[[ 15  52  18  18 -16  33  17   3  22 -19]
 [ 34  13 -44  26  16 -39  27 -22  11  24]
 [-12 -40 -12 -26  32  28  21   4  60  17]
 [  3  34  22  11  62 -14 -50 -37  -4   6]]
:
[[-19  15  52  18  18 -16  33  17   3  22]
 [ 24  34  13 -44  26  16 -39  27 -22  11]
 [ 17 -12 -40 -12 -26  32  28  21   4  60]
 [  6   3  34  22  11  62 -14 -50 -37  -4]]

[[  4  -2   9   4  -1  10   3  10   3   6   5  -6   0  -4   2]
 [ -7  -7  -2  -6  -7  -7   3   2  -9  -9  -9  -2  -8  -5  -6]
 [  1  22  -6  -7  13 -10  27  -9   0  -1   4  37   7  31  25]
 [-18  -5 -18 -21 -17 -25  24 -11 -22 -19 -22   7 -13   2  -5]
 [-54 -22 -60 -62 -45 -72  62 -52 -52 -61 -65  10 -37  -1 -26]]
:
[[  2   4  -2   9   4  -1  10   3  10   3   6   5  -6   0  -4]
 [ -6  -7  -7  -2  -6  -7  -7   3   2  -9  -9  -9  -2  -8  -5]
 [ 25   1  22  -6  -7  13 -10  27  -9   0  -1   4  37   7  31]
 [ -5 -18  -5 -18 -21 -17 -25  24 -11 -22 -19 -22   7 -13   2]
 [-26 -54 -22 -60 -62 -45 -72  62 -52 -52 -61 -65  10 -37  -1]]

[[-34   8  35 -16]
 [-45   6  16  19]
 [ 12  48 -11  -6]
 [ 28 -23   5  13]
 [-54  71  25  -8]
 [ 14 -26 -19  17]
 [-53   8  13  13]
 [-34  12 -15 -34]
 [ 30 -21   4  13]
 [-34  57 -21 -21]]
:
[[-16 -34   8  35]
 [ 19 -45   6  16]
 [ -6  12  48 -11]
 [ 13  28 -23   5]
 [ -8 -54  71  25]
 [ 17  14 -26 -19]
 [ 13 -53   8  13]
 [-34 -34  12 -15]
 [ 13  30 -21   4]
 [-21 -34  57 -21]]

[[-63  63  72  37]
 [ 62 -49 -58 -43]
 [-71  43  71  11]]
:
[[ 37 -63  63  72]
 [-43  62 -49 -58]
 [ 11 -71  43  71]]

[[ 54  55  60 -55  55 -59  53  51  51  57  59  59  59  45  54  53]
 [ 56  42  58  49  41 -12  57  57  54  48  43  56  56  58  49  54]
 [-59 -64 -55  60 -51  59 -54 -55 -60 -58 -53 -34 -52 -58 -57 -37]
 [ 45  58  51 -62  47  -3  55  58  63  54  61  54  51  59  60  53]
 [-58 -57 -36  53 -59  54 -54 -52 -57 -52 -31  42 -52 -54 -62  26]
 [-56 -55 -36 -52 -56 -46 -25 -34 -55 -54 -29  17 -45 -50 -52 -11]]
:
[[ 53  54  55  60 -55  55 -59  53  51  51  57  59  59  59  45  54]
 [ 54  56  42  58  49  41 -12  57  57  54  48  43  56  56  58  49]
 [-37 -59 -64 -55  60 -51  59 -54 -55 -60 -58 -53 -34 -52 -58 -57]
 [ 53  45  58  51 -62  47  -3  55  58  63  54  61  54  51  59  60]
 [ 26 -58 -57 -36  53 -59  54 -54 -52 -57 -52 -31  42 -52 -54 -62]
 [-11 -56 -55 -36 -52 -56 -46 -25 -34 -55 -54 -29  17 -45 -50 -52]]

[[ 49  49 -53  22  -8  38  51  51  52  31  56  51  48  45  51]
 [ 55  43 -60  47 -60  45  46  42  55  54  49  44  44  56  53]
 [-61 -46  49 -57  47 -56 -57 -49 -63 -43 -53 -51 -39 -46 -19]]
:
[[ 51  49  49 -53  22  -8  38  51  51  52  31  56  51  48  45]
 [ 53  55  43 -60  47 -60  45  46  42  55  54  49  44  44  56]
 [-19 -61 -46  49 -57  47 -56 -57 -49 -63 -43 -53 -51 -39 -46]]

[[-32 -77  22]
 [ 82 -58 -25]
 [ 32 -76 -22]
 [ 14   8 -35]]
:
[[ 22 -32 -77]
 [-25  82 -58]
 [-22  32 -76]
 [-35  14   8]]

[[ 70  60 -71  64 -65]
 [ 61  53 -62  66 -68]
 [ 64  81 -76  55 -43]
 [ 71  65 -66  63 -70]
 [-55  51  54 -47 -51]
 [-55 -49  63  62  51]
 [-14  21  -4  39 -57]
 [ 50   2 -12  73  -4]
 [-53 -73  54 -48  61]
 [-68 -63  56 -47  54]]
:
[[-65  70  60 -71  64]
 [-68  61  53 -62  66]
 [-43  64  81 -76  55]
 [-70  71  65 -66  63]
 [-51 -55  51  54 -47]
 [ 51 -55 -49  63  62]
 [-57 -14  21  -4  39]
 [ -4  50   2 -12  73]
 [ 61 -53 -73  54 -48]
 [ 54 -68 -63  56 -47]]
